Each path below is one point turned by a fixed rotation once a step. After each direction that follows a path, write how fast that rotation turns it, in degrees per step (0 if it stays still).
Each turn is a multiple of 5 degrees from 10 to 175, or 0.
Each row of a path follows its step; steps can be skipped.
Path 1:
step 0: [ 2.55  2.04  2.87  0.05 -2.57  2.96  2.42 -3.58 -1.58 -0.29  1.67  3.51
 -0.61 -0.22 -1.48 -0.98  0.88  2.30 -0.40  1.48 -0.54 -0.69  2.31  4.57
 -3.05  0.96 -4.00  3.41  0.12  1.45  1.85  0.41 -1.53 -1.22  0.46  1.25
 -2.78 -0.47]
step 2: [ 3.24 -1.91  2.75  2.18  1.68  2.76 -1.72  0.55 -0.32  0.25 -1.19  1.17
  0.01  0.16  0.37  1.90  0.73  4.99 -1.71  1.61  1.78 -0.63  2.93 -2.01
  0.00 -0.55  1.72  2.41  0.58 -1.46  0.27 -1.61 -1.09 -1.29 -2.49 -2.09
 -2.32 -6.11]
step 3: [ 2.66 -0.74 -0.70  4.23  0.94 -1.12 -2.61 -1.79 -2.29 -3.66  3.01  2.73
 -1.00  2.58 -0.29  1.74 -0.83  2.21 -1.91  2.91 -0.53 -0.49  3.00 -4.78
 -1.94 -0.64 -1.04  1.01 -1.29 -2.07 -1.43 -1.51  1.65 -1.42  2.16 -2.19
  0.39 -1.55]
step 4: [ 1.73  0.19  2.94 -1.20 -1.00 -2.26  1.94 -3.91 -3.68 -2.30  0.66  4.77
 -4.21 -2.01 -0.06  0.12 -0.01  0.62  0.00  2.76 -1.71 -0.38  2.19 -1.50
 -2.60 -3.11 -3.58  0.33 -1.79  0.31  1.21  0.77  0.06  0.37 -0.12 -1.27
 -1.67 -2.12]
step 5: [-2.12  0.17  1.94  1.31 -2.06 -0.43  1.21 -4.12 -4.52  1.27  0.85  3.66
 -0.27  2.76  1.25  0.44 -0.39  1.53 -1.48 -0.11 -5.58 -0.66  0.59  1.10
 -1.29 -0.17 -1.12 -1.51  0.17 -0.26  3.82 -0.47 -3.11 -0.78 -0.73  1.59
  2.74 -3.64]
step 6: [-0.69 -3.13  1.15  0.27 -3.55  1.73  1.12 -0.86  0.62 -0.56  1.49  4.01
  2.62  2.23  0.47  0.52  0.53  3.60 -0.60  1.10  0.18 -0.36  0.10  2.57
 -1.05 -0.84  0.46  2.14  1.01 -1.70  2.56 -0.63 -3.93 -3.27 -3.16  0.33
 -3.71 -4.00]
step 9: [ 0.44  1.54  0.64  3.18  0.57 -0.04  1.52 -2.31 -3.13 -1.20  0.16  1.62
 -2.95  2.31  2.20 -0.45  1.46  0.43 -2.59  2.25 -2.84 -3.29  1.73 -3.74
 -2.68 -0.38  3.69  0.30 -0.22  0.89 -0.23  2.04 -2.13 -0.28  0.18 -1.96
  3.19 -4.41]
step 10: [ 0.63 -2.94 -0.32 -2.84 -0.42  1.07  3.07 -1.78  0.45  0.04  1.04  3.90
 -1.09  2.50  3.08 -0.41 -2.16  3.44 -1.08  2.63 -0.84  1.25  1.08 -3.38
 -3.23 -1.21 -1.31  0.50 -2.52 -0.69 -0.09  2.35 -2.36 -1.67 -2.47 -0.95
 -0.26 -4.61]
step 11: [ 3.01 -2.40 -0.67  0.13 -3.00  1.14 -0.53 -4.81 -0.70 -3.00  4.05  2.32
 -1.76  3.15  2.16 -0.70 -2.52  2.78 -0.94 -0.44 -1.80  0.90  0.55  2.37
 -2.18  0.23 -2.49  0.28  0.32  1.11  0.75 -1.45  0.79 -3.29  1.06  2.82
  1.47 -2.12]
step 12: [ 1.21  0.32  4.00  0.10 -5.41 -0.04  0.49 -1.84 -2.72 -0.62  1.07  1.78
  0.40 -1.12 -1.70 -1.45 -0.93  1.59 -2.45  0.32  0.44  0.00  4.54  3.55
 -2.45 -1.78 -0.21  3.44  0.30  0.82 -1.15 -0.61 -1.78 -1.25 -0.81  4.16
 -2.01 -1.39]
[ 0.82  0.00  0.24  0.90  0.72  0.33  0.06 -0.60  0.22 -1.33  0.12 -0.75
  1.07 -0.78  0.60  0.05  1.51  0.25  0.69  0.51 -0.32  0.19  0.43 -0.92
  0.49  0.61  0.26  0.00 -0.45 -0.73 -1.07  0.59  0.08  1.42 -1.12  0.31
  0.40 -0.12]  60
[ 0.72  0.25 -0.77  0.98  0.58  1.13 -0.60 -0.54 -0.48 -0.34 -0.60 -0.15
 -1.64 -0.04  0.62 -0.71  0.42 -0.11  0.14  0.01 -0.50 -1.23 -1.99  0.44
 -0.16  0.51 -0.29  0.11  0.68  0.42  0.35 -0.73  0.70 -0.14 -0.68  0.21
 -0.46 -0.17]  175
[-0.43 -0.40 -1.35 -0.70  0.14 -0.70  0.29  0.07 -0.35 -1.82 -0.44  0.76
  0.61 -0.13  0.08  0.57  0.40 -0.35 -0.09  0.26 -1.16 -0.66 -0.51  0.32
  0.78 -1.02  1.36 -0.72 -0.49 -0.14  0.83 -0.57 -1.03  0.05  0.25 -0.13
 -0.75 -0.17]  25
[-0.49 -0.11  1.75 -0.53 -0.21 -0.10 -0.90 -1.35 -0.21  0.49 -1.17  0.13
 -0.02 -0.88 -0.90  0.07 -0.02 -1.33 -0.59 -0.19 -1.01 -0.78  0.07  0.94
 -0.14 -0.21  1.03 -0.01 -0.04  0.49 -0.58  0.28  0.31  0.59 -0.29  0.09
  0.99 -0.52]  95
[ 0.24 -0.39 -0.22 -1.08 -1.02 -0.82  0.55  0.37  0.28  0.07 -0.02 -0.25
  0.45 -0.06 -0.31 -0.21  0.35  0.50  0.36 -0.39 -1.30 -1.42 -0.11 -1.42
 -1.45  0.96 -0.85 -0.51  0.36  0.60  0.10 -0.25  0.70  0.85  0.31 -1.11
  0.01 -0.44]  65
[ 0.46 -0.05  0.33 -1.05  0.68  1.02  0.22  0.51 -0.16  0.34 -1.04  0.42
 -0.31 -0.20  0.88  0.60 -0.69  0.89  0.07 -0.85 -0.89  0.46  0.91  0.01
  1.74  0.69 -0.52 -0.80 -0.46 -0.18  0.70 -0.80  0.98  0.34  0.30  0.57
  0.57 -0.67]  125
Path 2:
step 0: [-4.58  0.50 -0.26 -0.01  2.71  0.90 -1.39  0.25 -1.82 -0.82  3.37 -1.32
  3.78 -0.12 -1.42  2.49 -0.26 -2.29  1.11 -3.26  2.28 -2.54  0.63  0.91
 -2.47  1.53  2.58 -1.10 -2.13  1.97 -1.30 -4.12  0.65 -3.38  1.52  1.69
  0.36  3.25]
step 1: [ 0.93  1.44  0.16  1.83 -1.21 -1.14 -0.27 -3.47  1.97  3.41 -0.80  1.07
  3.72  0.77  3.53  0.68  3.01  2.62 -2.51 -1.52  0.21  2.68  1.11 -4.11
  2.34  3.53  0.28 -1.73  0.71 -1.77 -1.24  0.23 -1.94 -0.57 -3.02 -1.16
  1.46 -3.68]
step 2: [-1.05 -3.06  1.20  2.80 -4.03 -3.53  0.87  2.81 -4.76 -0.06 -1.44  2.43
  1.68  0.53 -4.54 -0.04 -1.97 -2.68 -0.61  2.16 -1.50 -1.30  3.04  1.80
  2.07  1.02  0.43  0.61  0.39  2.21  2.05 -1.83  0.83  2.18  1.24  0.70
 -0.55 -1.10]
step 3: [-0.25 -4.51 -3.32 -3.23  1.05  3.36 -0.35 -2.94 -1.50 -0.41 -1.22 -2.75
 -1.38  2.16  1.47  0.49 -2.93  0.28  1.52 -1.94  1.69  3.75 -0.37  0.59
 -2.07  1.96  1.23  1.24 -2.03 -3.35 -1.32 -1.77  0.21 -1.28  2.18  1.16
  2.39 -3.74]
step 4: [-0.84  4.94  3.86 -0.87 -3.57 -2.91  2.61  0.30 -0.75 -2.25  0.32  1.26
  3.95  0.45  2.70 -3.64 -0.90  5.15  1.60  0.46  1.17 -1.40 -0.89  0.08
  2.27 -0.98  0.52  2.00 -0.79 -0.75 -0.60  1.26  0.02  0.18  2.06  0.80
  2.31  1.04]
step 5: [ 2.17 -4.35  1.71  2.47  3.98 -0.97 -0.92 -1.06  1.57 -1.04 -5.45  2.65
 -1.66 -3.41 -1.50 -2.33 -1.39 -1.99 -1.82 -0.23 -2.05  1.43 -2.30  1.31
 -0.03  0.76 -2.03  2.75  1.37  0.95  1.89  1.12 -2.55 -0.79 -0.13  2.61
  1.86 -0.32]
step 7: [-2.11  0.48 -1.55  1.82  1.45 -0.31 -1.86  0.15  5.03  1.36 -1.25 -1.81
  2.24  3.59 -1.51 -2.26  1.29  5.28 -2.52  2.41 -0.30  1.82 -2.12 -4.13
 -0.92 -3.29  0.23  2.00  1.47 -0.74 -0.40 -0.08 -2.69  0.59 -0.11 -2.31
  0.35  0.57]
step 8: [ 0.31 -3.17  0.20 -0.02 -0.02 -1.38 -0.34  5.88 -1.99 -0.47  0.61  0.81
 -2.10 -3.44  0.62  2.55 -1.80 -1.16 -2.36  0.57  2.61 -1.63  0.68 -1.19
  4.65 -0.71 -1.34  0.70 -2.04  5.83 -0.06  2.82 -0.09 -1.05 -1.05 -1.86
  0.26  1.03]
step 10: [ 2.49  4.17 -0.96  2.61 -1.45  2.73  0.96  3.30 -1.62  0.42  3.45  1.62
  2.34 -1.03 -1.01 -2.46 -0.04  1.47  1.85  0.39  2.16  1.89 -0.57  0.98
  1.82 -4.17  1.18  2.53 -0.20 -0.13 -2.13 -3.01 -0.72 -2.31  1.95 -1.50
 -3.93  2.45]
step 11: [ 3.03  0.11  1.44  0.82 -0.72  1.53 -1.79  1.07  4.28  2.11 -1.90  0.22
 -5.68  0.50  5.00 -1.01 -0.20 -4.17  1.06  0.17 -4.40  1.32 -0.91 -1.71
  2.64  0.67 -1.23 -1.20  0.17  1.39  0.75  1.37 -0.10 -0.41  0.92 -0.37
  1.49 -2.58]
[ 1.12  0.17  0.46  0.09 -0.21  0.29 -0.59  0.68  0.32  0.13  0.58  0.82
  1.21 -0.57 -0.79 -0.38  0.23  1.25 -0.65  0.93 -1.26  0.08  1.53 -0.21
  0.57 -0.38 -0.06  0.93  0.17 -1.43 -0.59  0.61 -0.47  0.35 -0.14 -0.14
 -0.06  0.44]  125
[-0.69  0.56 -0.75  1.00  1.56 -0.39 -0.03  1.09 -0.29  0.89 -0.88  0.59
  0.49  0.27 -1.04 -0.28 -1.12  1.03 -0.03 -0.27 -0.65 -0.43 -0.25  1.09
 -0.92 -0.53  0.08 -0.39  0.96  0.52 -0.52 -0.30  0.39 -0.16  0.65  0.37
 -0.30 -0.49]  145
[-0.42  0.57  0.42  0.39 -0.22  0.29  0.66  0.86  1.14  0.86  0.11 -0.14
  0.78 -1.43  0.63 -1.52  0.06 -0.51 -0.99 -0.68  0.22 -0.28 -0.40 -0.45
  0.36 -0.05 -0.27 -0.09 -0.34  0.77 -0.34  0.10  0.34  0.94 -0.10 -0.68
  1.56 -1.02]  110
[-0.39  1.37  0.75  0.49 -0.63 -0.35 -0.60 -0.29 -0.25  1.02  0.91  0.05
 -0.84  0.40  0.33  0.52 -1.10  0.67  0.12 -0.10 -0.41 -0.04 -1.00 -0.93
  0.05  0.10  0.49  0.47  0.14  0.29 -0.76  0.04 -1.90 -1.06  0.04 -0.33
  0.97  0.35]  110
[-0.19 -0.55 -1.18  0.97 -0.39 -0.35 -0.59  0.25  0.74  0.22  0.42 -0.82
  0.25 -0.89 -1.31 -0.78 -0.92 -1.43 -0.16 -0.36  0.97  0.42 -0.06  0.12
  0.40 -0.16  0.50  1.15  0.08 -0.43  0.42  0.27 -0.16 -1.28 -0.06  0.93
 -0.18  0.90]  140
[-0.04 -0.38 -0.25 -0.10 -1.03 -0.37  0.12 -0.04 -0.10  0.46 -0.46  1.06
 -0.22 -0.31  0.98 -0.71 -1.21 -0.37  1.20 -0.03 -0.50  1.27  0.41  0.27
  0.94  0.81  0.67 -0.01  0.51 -0.60 -0.82 -1.41  0.97  0.02  0.75 -1.03
 -0.33  0.15]  45
[ 0.63  0.02 -0.10 -0.22  0.12  1.28 -1.21  0.31 -0.20  1.02 -0.13 -0.59
 -0.66  0.41  0.79 -0.99  0.00  0.58  0.02  1.18  0.74 -0.58 -0.39  1.13
  0.55 -0.21 -0.85  0.55  0.92  0.74  0.59 -0.27  0.61 -0.26 -0.99 -0.82
  0.10  1.06]  20
Path 3:
step 0: [-3.27 -0.62 -0.24 -1.01 -0.52  1.31 -0.69 -0.91 -4.47  1.97  2.53  1.94
  0.35  1.41 -3.65  0.73 -0.76  1.01  0.13 -0.59  3.46  0.02 -2.43  1.90
 -1.11 -3.97  1.77 -2.07  2.93 -4.05 -3.62 -1.35 -0.90 -0.80  3.69  2.30
  1.88 -1.06]
step 1: [-0.45 -1.77  3.94 -0.79  0.62 -2.05 -2.61  2.17 -2.15  1.32 -2.15  1.59
  5.05  0.60  0.60  0.65  0.03  0.64  1.56 -0.96 -2.93  2.28 -0.72  3.27
 -1.74 -0.75  0.60 -2.52  0.01 -3.19 -1.10 -2.35  3.97 -0.58 -1.52  1.15
 -1.92  4.87]
step 3: [ 2.10  1.10  2.90  2.38  0.37 -3.46  2.48 -0.40  1.18  4.57 -1.54 -4.67
  1.23 -0.93 -1.30 -2.33  1.29 -2.88 -0.43 -0.32  1.96 -0.74  0.12  2.37
 -2.41 -4.33  0.50 -1.13 -3.74 -1.14  0.74  1.55 -0.11 -3.24 -0.06 -2.40
  1.01 -1.21]
step 4: [-2.31 -1.22 -0.13 -3.03 -0.85  0.42 -0.53 -3.51 -0.74  3.98 -0.72 -0.03
 -0.59  3.49 -2.71 -5.12 -0.17 -1.29  0.33  1.72 -0.65 -2.03  3.27  1.00
 -0.62  3.31 -1.17  2.39 -1.08 -0.31 -0.88  3.30  1.50 -2.54 -1.33 -3.47
 -2.79  0.76]
step 5: [-1.14  2.47 -0.28 -0.56 -0.77  1.70  3.37 -2.15  3.06  2.27  2.81 -0.92
  2.16  1.26 -0.58 -2.74 -0.58  3.14  2.44 -3.60 -1.40  0.20  1.85 -6.28
 -0.60 -3.02 -3.30 -1.86  1.04  0.70 -0.49  0.86 -0.08 -0.83  0.54 -1.55
 -1.85  2.55]
step 8: [-3.89 -3.56  1.40 -0.18 -0.22  1.00  2.92  0.43 -4.84  0.15  1.06 -1.14
 -0.19  0.77 -2.07  2.42 -0.83  3.18 -0.34 -1.02 -1.53  0.18 -1.29  4.08
 -3.30 -2.58 -1.06 -2.06  1.71  2.78 -2.66 -0.58  2.17  1.14  4.64 -0.42
  0.62 -1.24]
step 9: [-0.41 -1.11  3.61 -0.35 -1.15 -1.64 -0.87 -0.04 -2.14 -0.66  0.24  4.58
  1.74 -1.63  1.09  1.34  4.06  3.14 -0.78 -2.56 -5.47  2.94 -0.25  3.09
  2.68  2.84 -0.01 -0.03  1.90 -2.11  0.82 -0.14  0.82  0.07  1.42 -0.77
 -3.16  1.74]
step 10: [ 2.76  2.12  1.35  1.79 -1.44 -1.40  2.71  4.09 -2.22 -2.06  4.39  1.94
 -0.11 -0.72 -0.72 -3.30  1.29 -2.13 -4.22 -1.51 -2.56 -0.64 -4.55  1.22
  1.41 -3.73 -0.95 -1.20  0.70 -2.17  0.21  1.43 -1.67 -0.31 -0.18  0.67
  1.76 -0.44]
step 11: [ 2.17  3.97  4.52  1.90 -0.78 -4.36 -2.16  0.02  0.98  3.27  1.10 -0.36
 -0.89 -0.17 -2.88 -0.76  0.15 -1.46 -2.38  0.84  1.72 -0.14 -0.65  5.54
 -2.02  0.14  2.29  1.72 -0.01  0.97 -1.30 -1.11  2.61 -3.60 -1.15 -0.79
 -1.08 -1.04]
step 12: [-1.74 -1.26  0.26 -3.01 -2.43 -1.74 -0.95  2.30  1.10  4.30  3.43  0.07
 -0.48  1.48 -2.09 -6.22 -2.36  1.33  2.03  0.08 -0.94 -3.60  2.26  1.80
  0.45  1.19 -2.63  3.33  2.13 -1.97  0.30 -1.05 -0.61 -0.05 -2.60  1.13
 -0.70  0.89]
[ 0.03  0.20 -1.17 -0.39 -0.06 -0.51 -0.29  1.23 -0.24  0.79  0.76  0.89
  0.39 -0.41  0.66  0.21 -0.15 -0.62 -0.60  0.60  1.55  0.73  0.26  0.51
 -0.90  0.06 -0.37  0.62  0.63 -1.00  0.59 -1.78 -0.20 -0.21 -0.31  0.75
 -0.26  0.10]  25
[ 0.61  1.09  1.12  0.64  0.05  0.00 -0.69 -1.42  1.31  0.56  0.01  0.13
  0.74 -0.87 -0.12  0.91  1.27  0.65  0.39 -0.83  1.20  0.70  0.76 -0.15
  0.43  0.45  0.42 -0.42  0.92 -0.44  0.03 -0.40 -0.19 -0.29  0.36 -0.42
 -0.23 -0.12]  170
[-0.34  0.50 -0.55 -0.03 -0.25 -0.73 -1.13  0.32 -0.11 -0.17  0.26 -1.08
  0.24  0.38 -0.53  0.22  0.19 -0.23  0.24 -0.71  0.14 -0.46  1.02  1.17
  0.78 -0.24 -0.37  0.12 -0.84  1.17  1.11 -0.90  0.17 -0.05 -0.18 -0.55
  1.76 -1.26]  85
[ 0.27  0.50  0.23 -1.58  0.35  0.51  0.01 -0.52  0.41 -0.47 -0.51 -0.08
 -0.25  1.00 -0.54  0.69 -0.37  0.09  0.18 -0.35  1.45 -0.56 -0.78  1.90
 -0.65 -0.95 -0.23  0.63  0.36 -0.03  0.58  1.17 -0.49  0.24 -0.34 -0.11
 -0.87 -0.06]  95
[-1.44 -0.12  0.27 -0.80 -0.65 -0.29  0.12  0.66 -1.04 -1.09  0.25  0.74
  0.97  0.98  0.09  0.16  0.17  1.25 -0.19 -0.49  0.70  0.31  0.68 -0.95
 -0.19  0.16  0.94 -0.13 -0.27 -0.62  0.34  0.51 -0.61 -0.91 -0.21 -1.44
  0.24  0.45]  85
[ 0.48  0.03  0.39 -0.69  1.21  0.44 -0.31  0.72 -0.33  0.06  0.68 -1.91
 -0.13  0.49  0.27 -0.26  1.63  0.52 -1.05  0.23 -0.95  1.07 -0.40  1.02
 -0.06  0.35  0.70 -0.27  0.12 -1.10 -0.36  0.09 -0.32 -0.33 -0.36  0.23
  0.45  0.14]  45
